In the rows, 128 means zero.
The rows below come in pairs that one turn or mirror swaps. Which row does each named row swap with?
J_491: [116 131 152 114 110 107 124 163 126  91 145 106 137 131 131 154 112 113]
J_527: [107 154 160 136 105 135 145  99 158 119 110 109 119 137 128 120 117 110]
J_71: [122 166 149 122  92 112 131 136 139 120 160 119  98 135 106 132 148 148]
J_510: [ 85 132 141 107  84  87 146 125 146 115 132 125 112 129 144 116 110 127]
J_500: [130 137 185 121 120  90 107 121 144 135 114 112 104 137 131 170 119 147]
J_451: [110 146 141 154 115 119 107 167 125  99 122 133 111 122 118 139 135 106]
J_890: [110 123 152 123 101 114 109 139 138 119 143  94  90 116 150 177 131 105]
J_6: [139 129 166 142  94 126 146 139 148 116 130 108 115 122  90 137 139 103]
J_256: [126 124 155 137 113  70 122 152 155 119 108 127 108 147 109 159 101 117]
J_115: [144 120 146 139  90 109 126 146 131 111 118 123  88 133 101 114 111 143]
J_901: [139 142 147 133  85 112 138 149 122 104 126 123  93 109 100 116 121 136]
J_482: [ 81 131 164 128 112  97 101 120 145 124 106 120 119 161 133 116 134 127]
J_489: [118 133 141 113  88 125 101 137 153 109 121  97  80 156 127 134 142 101]
J_653: [114 157 162 140 121  82 102 136 148 119 131 123  88 128 156 135  96 129]
J_158: [ 92 122 147 120  89  97 153 104 153 109 127 119 102 138 139 112 109 128]
J_320: [129 147 156 119 109  90 122 149 131 147 115 124 125 144 141 144 135 154]
J_621: [118 140 192 123  82 105  98 135 135 114 114 117  98 110 148 134 138  95]
J_879: [103 149 170 138 102  85 127 108 189 118 147 118 109 130 125 133 113 119]
J_811: [ 94 131 164 109 101 107 116 148 152 115 100 101 104 141 135 137 137 165]
J_338: [104 138 149 157  96 105 126 147 120 144 118 100 102 110 103 117 105 122]
J_290: [130 131 185 136 109 126 121 124 177  97 147 104 102 126 145 142 113 121]
J_474: [100 127 134 113  76 104 151 119 156 110 126 134 103 144 132 128 117 105]
J_582: [127 141 162 119 120  87 122 142 139 145 115 116 122 148 142 155 128 152]
J_258: [ 91 128 140 137 103  93 143 125 165 145 137  93  93 146 118 123 119 136]
J_207: [116 120 178 121  81 110 109 147 131 134 112 119 100  93 136 125 111 106]
J_623: [124 135 161 139 104 129 120 133 133  82 136 125  87 134 130 109 126 147]
J_643: [110 149 187 116 104 104 104 147 127 138 126 118 143 138 129 136 119 119]
J_888: [ 81 135 161 119  82  79 138 137 127 112 135 145 111 126 126 130 122 121]
J_185: [139 108 159 142 126 103 123 131 139 128 120 111 132 163 128 144 117 117]
J_5: [ 96  93 178 149  96  95 146 131 159 101 138 114 112 127 129 134 129 132]
J_998: [118 123 173 161 121 127 136 124 126 102  99 113 100 140 107 141 111 127]
J_224: [ 93 138 165 130 106  87 101 121 149 117 100 130 113 150 125 119 143 143]
J_188: [103 133 127 126  96 118 124 155 145 144 108 110  94 140 132 153 154 117]
J_316: [111 157 158 124  96  84  97 128 149 135 131 104  81 118  98 150 127 141]
J_478: [109 138 136 150 109 109 106 156 130  85 140 125 116 122 127 133 133  98]
J_196: [125 133 171 146  83 109 103 142 153 120 146  99  87 102 100 121 137 119]
J_211: [145 132 155 133  91 123 130 148 129  90 122 117 107 113 119 109 122 144]
J_199: [105 151 163 123  98  92  96 135 148 134 121  98  75 114 101 154 132 130]
J_707: [119 109 150 130 104 124 119 153 135 117 127  96 110 125 163 159 143 106]
J_980: [125 124 144 151 130 123 119 106 160 123 151 115 117 125 141 143 116 116]
J_870: [116 106 151 134 103 123 127 151 136 110 128 102 117 132 171 145 137 108]
J_674: [108 129 159 131  91 100 110 129 143 160 119 121 105 103 109 144 153 127]
J_292: [ 84 153 132 127  89 110 136 127 118 132 127 109  95 138 110 137 128 103]
J_636: [116 127 175 135 120 104 113 109 160  95 136  98 105 129 125 162 105 100]
J_167: [129 165 148 148  85  98 121 150 142 142 147 101 117 140 134 141 113 107]
J_182: [114 115 169 139 106 109 113 109 166  88 138  98 105 114 126 155 114  97]
J_155: [ 92 142 162 148 113 132 110 164 155 114 120 107 100 123 164 140 120 135]
J_73: [106 144 177 118  82  80 110 153 150 149 146 108  94 112 117 144 125 134]
J_692: [119 122 166 161 119 119 140 115 132 102  98 111 101 145 107 133 114 129]
J_971: [123 163 157 121 115 115 118 124 155 128 125 125  99 122 156 128  86 130]
J_430: [ 78 153 137 123  93 109 136 126 118 136 130 111  91 143 115 141 126 110]
J_645: [119 128 183 160  80 112 125 131 170 128 100  95 107 137 144 134 128 127]

J_510 swaps with J_211
J_158 swaps with J_901
J_256 swaps with J_489
J_73 swaps with J_290
J_115 swaps with J_474

The rows below come in pairs that one turn or mirror swaps. Which row does each named row swap with?
J_841: [116 121 141 123 136 141 143 151 109 152 112  98 118 134 147 117]
J_957: [126 135 108 117 110 149 153 134 117 144 120 132 141 148 145 102]
J_433: [118 117 106 113 110 124 137 155 114  98  98 126 130 140 125 122]
J_446: [128 112 149 118 132 146 108 120 138 123 124 108  95 129  95 127]
J_993: [132 129 123 132 100 107 151 148 122 135 107 118 127 148 127 152]
J_768: [127 108 142  91 139 148 105 127 135 140 125 108 115 127 108 127]
J_95: [138 118 125 137 117  99 118 138 154 131 140 142 130 164 117 137]
J_905: [132 142  96 140 119 143 153 120 122 124 126 133 143 136 144 109]
J_375: [148 125 139 141 122 133 104 122 122 118 143 157 143 149 116 131]
J_334: [112 112 155 158 155 129 124 121 129 115 125 142 123 138 121 146]
J_569: [120 116 144  92 136 154 115 125 149 148 131 115 117 124 124 151]
J_856: [128 142  96 125 109 158 141 130 119 136 124 132 128 146 141 102]
J_313: [104 118 133 142 154 124 110 116 121 112 104 119 117 129 126 100]
J_758: [130  92 144  92 139 141 115 129 134 138 125 132 113 133 118 152]
J_697: [123 109 149 137 112 147 113 128 150 135 127 118  97 124 109 149]
J_302: [122  92 139 152 149 131 110 124 132 112 123 128 138 116 124 122]
J_757: [117 137 139 115 139 135 133  96 127 127 120 103 124 128 164 115]
J_238: [132 143 142 127 116 137 123 125 114 112 153 150 144 161 125 141]
J_16: [120 109 152  93 152 148 114 137 136 153 137 120 119 129 122 132]
J_728: [133  98 122 122 115 117 124 147  99 125 107 132 118 154 123 147]
J_976: [128 130 128 125 112 134 109 118 127 105 141 148 146 173 118 128]
J_168: [119 126 123 111 139 138 128 118 127 141 107 105 107 131 170 121]
J_588: [130 142 109 137 104 132 153 132 113 136 120 139 134 147 152 109]
J_986: [121 135 120 105 144 132 126 100 139 124 124 102 116 130 163 117]
J_213: [137 149 128 130 117 132 113 120 130 134 148 152 146 166 122 134]
J_865: [140 112 137 124 129 119 129 174 118 131 114 133 128 136 118 148]
J_390: [110 148 148 141 154 125 123 122 140 100 122 112 121 128 127 106]
J_83: [114 123 134 120 142 133 140 109 138 136 114 105 112 111 163 118]
J_704: [107 130 139 140 122 137 105 127 129 137 134 126  95 112  99 118]
J_135: [111 122 120 108 112  98 120 147 147 110 137 143 121 149 133 137]
J_400: [135 127 115 120 122 125 106 164 142 150 127 119 118 148  99 130]
J_357: [104 127 136 140 130 136 108 111 154 100 139 123 116 148 119 154]
J_984: [116 145 114 137 105 136 123 110 116 140 123 140 144 150 158 115]
J_640: [103 114 147 164 142 130 125 123 155 141 115 118 130 124 137 125]
J_34: [115 134 134 147 135 125 159 124 119 109 134 121 151 148 148 121]
J_410: [134 116 127 120 115 119 112 143 148 105 135 143 133 175 118 123]
J_499: [111 134 120 108 119 133 147 167 126 122 103 128 113 159 121 118]
J_310: [115 123 117  99 129 136 139 109 134 150 118 106 130 107 145 129]

J_499 swaps with J_390
J_976 swaps with J_768
J_588 swaps with J_83
J_993 swaps with J_640

